Where one turn sends some rows of the set: a few examples, then the rows asked
dolon: [  2 -10  13   4 -12  -5   5  10  -1  13  -8   6  -8  -2 -15  -4   5  -5
  -9 -10   7   0   3]
Bas: [  1  -1   6   4  -9   9  -3  18  -6  17   7   3   1  -2  -8 -10  -4   3
   8  -6  -8  -6  -4]
zubab: [ -7  -9   4  -1  -8  -1  -7   3 -10  13  14  -1  -9  11 -19  -1  -6  -6
   0  -9   7   7   4]
Danud: [ -3  -6  -3  -7   7  -3  -5   7  -6  22   6  -4   0  10  -8   2  -6   1
  -3  -8  -3  -2 -11]
mesi: [  6  -4   7   2   9  -8   5  12 -11  17   3  -5  -6  -3 -13   7   2 -11
  -4  -6  10  -1  -6]
Durup: [  4  -8   3 -12  -5  -8  -8  12  -5   6  10   5 -11  -2  -9   2   8  -3
  -4   3  -5  -5   4]
rud: [ -4  -3   3   6   0   4   2  19 -15  20  -3  10  -7   6 -15  -3  -7  -5
   6   1   1  10  -6]
Fogub: [-10  -2   0  10  -2   3   0  15 -12  14  -1  12  -3   4 -11  -5  -3  -4
   4  -1  -3   5  -8]
Zer: [-12  -7   7  -3  -1   0   2  15  -8   9   9  -7 -19  14 -15   2   0   0
   4  -1   0   0  -5]
Nop: [  8  -6   2  -2 -14  -8   6  23  -4  18   9   4  -9   8 -11  -2  -5  -5
   4   1  -1  -6  -3]
sal: [  4  -2   8  -5  -5   6  -4   9  -3  20  18  -1   0   6 -12  -5  -9  -5
  -2  -9   8   3   9]
bune: [ -1   1   8  -6  -1   8   2  17   5  10   2  -8  -6  10 -11  -2  -6  -2
  -7  -6  11  -2  -1]
zuka: [  6  -5  10 -10   1   4   4  15   5   4   2  -5  -7   1  -7   9  -2   2
  -7 -13   5   3  -3]
gozos: [  3  -6   3   1 -10  -1  -8   6 -12  14  11  -3  -7   0 -21   8  -4  -7
  -2  -8  -6  12   7]
zogom: [-1 -6 25  0  3 -1 12 11 -8 22  2  2 -5  7 -9 -2 -3 -3  1 -1  5  0 -1]
Zume: [  7  -2   2  -5   8   8  11  22  -1  13   8  11 -13   3 -19   1  -1  -5
  -3  -1  -4   0   3]
Sop: [  1  -6  -2   1  -7  -2   0  11  -7  26  13   5  -9   5 -19  -1  -5  -7
  -4 -11   1  11  11]
Todom: [ -5  -6   2   6   4  -1   1  13 -12   8  -1  16  -7  -8  -8   2   6  -3
   0  -6  -3   9  -4]
goro: [ -6  -6  13   3 -12  -6  10  12  -2  17  -8   9  -5   1  -8  -3   2  -6
  -9  -5   5   3   1]
maf: [ -8  -1  19   0   3   1  12  12 -10  20   3   7  -1   5  -3  -4  -4  -4
   2   0   4   0  -6]
tav: [ -4   0  -1  -2  -5   5   5  20  -2  24   6  -6 -13  -3 -17  -3   3  -6
  -8  -9  -2  -3   1]
basam: [  5  -4  11   0   1   4  -5   2  -9  10  20   0  -2   8 -18   3  -8  -4
   3  -3  -4   2   8]
Futo: [ -9  -7  10  -3 -14  -4  -1   5  -3  10  -7   6  -2   3  -6   2   0   1
  -9  -5  -7   4  -4]
Fev: [ 10  -8  10   0   3   1   6   9  -5  18  21   8  -5   5 -15   2  -6  -3
   3 -10   1   5  10]
nif: [ -3   0   9   6 -10   5  -2  13  -3  12   4   4   3  -1  -3  -7   0   3
   2  -3 -13  -7  -2]
Nikoz: [10 -4  2  8  2 -8  3 24 -7 13  5 -1 -9  5 -8  2 -1 -6  5 -1  8  1 -2]
febeb: [  3  -2  12   7  -4   1   6  16  -2  13   4  10  -2 -11  -3  -5   8  -2
  -2  -7  -4  -5   4]
subeb: [  3  -6   1 -11  -8  -4   6  11  -3  24   6   3  -1  11 -14   0 -10  -4
  -4  -5  -3  -8 -10]
mam: [  6  -4  10   2  -1   6  -2  17  -7  12   7   7  -5 -15  -8  -6   9  -1
   2  -8  -3  -3   3]
Lemev: [ -5 -11   7  -2 -16  -1  -4   5   1  11  -7   3  -3   7 -12  -3  -2   4
  -6 -11  -6   0  -4]
fozi: [ -5 -12   8  -6   4  -4  10  18  -6  10  10   0 -22   6 -11   6   6   1
   1  -9   1   4  -2]
Gopez: [ -3  -8   3  -3   7   2  -5  12 -15  12  -2  13  -9  -5 -12   4   3  -1
   0  -3  -4  14  -2]
zolin: [  3 -14   5  -1  -7  -6   2   7  -9  13  13   3 -11   3 -17   7  -3  -5
   0 -17   7  12   3]
buse: [  4  -1   4  -6   3  10   1  16  -5   5   7   3  -9   6 -20   6  -5  -3
   0   4 -13  -1  -3]
zapa: [ -5 -10  21 -10   5   0   0   2  -7  16   3   3  -3   5  -5   3  -1   6
  -1  -4  -8   3  -3]
Vapa: [ 12  -5  13  -6  -6   2  -2   8  -6  12  17  -3  -1  -3 -11   7  -7  -3
   0 -13   2   7   6]
popaz: [  1  -7  -4  -5   7  -5 -14  13  -4   8   9   0  -6   6  -4   2   2   3
   0  -1  -4   1  -1]
Bop: [  6  -6   9 -12   0  -6   2   6  -8  12   4   3  -7  -6 -17   6   5 -12
 -12  -2   2  -7  -2]
fut: [ -1  -2   1  -6  -8   4   0  16  -5  16   4 -10 -12  -7 -15   8   2  -2
  -6 -11 -12   0  -5]
Nar: [ -7  -6  19  -7   6   0   4   5 -11  11   4   8  -1  -2   0   4   1   2
   0  -3  -5   4  -6]

Durup -> Nikoz
sal -> gozos
Futo -> febeb
And these:
mam -> rud
Zer -> zuka

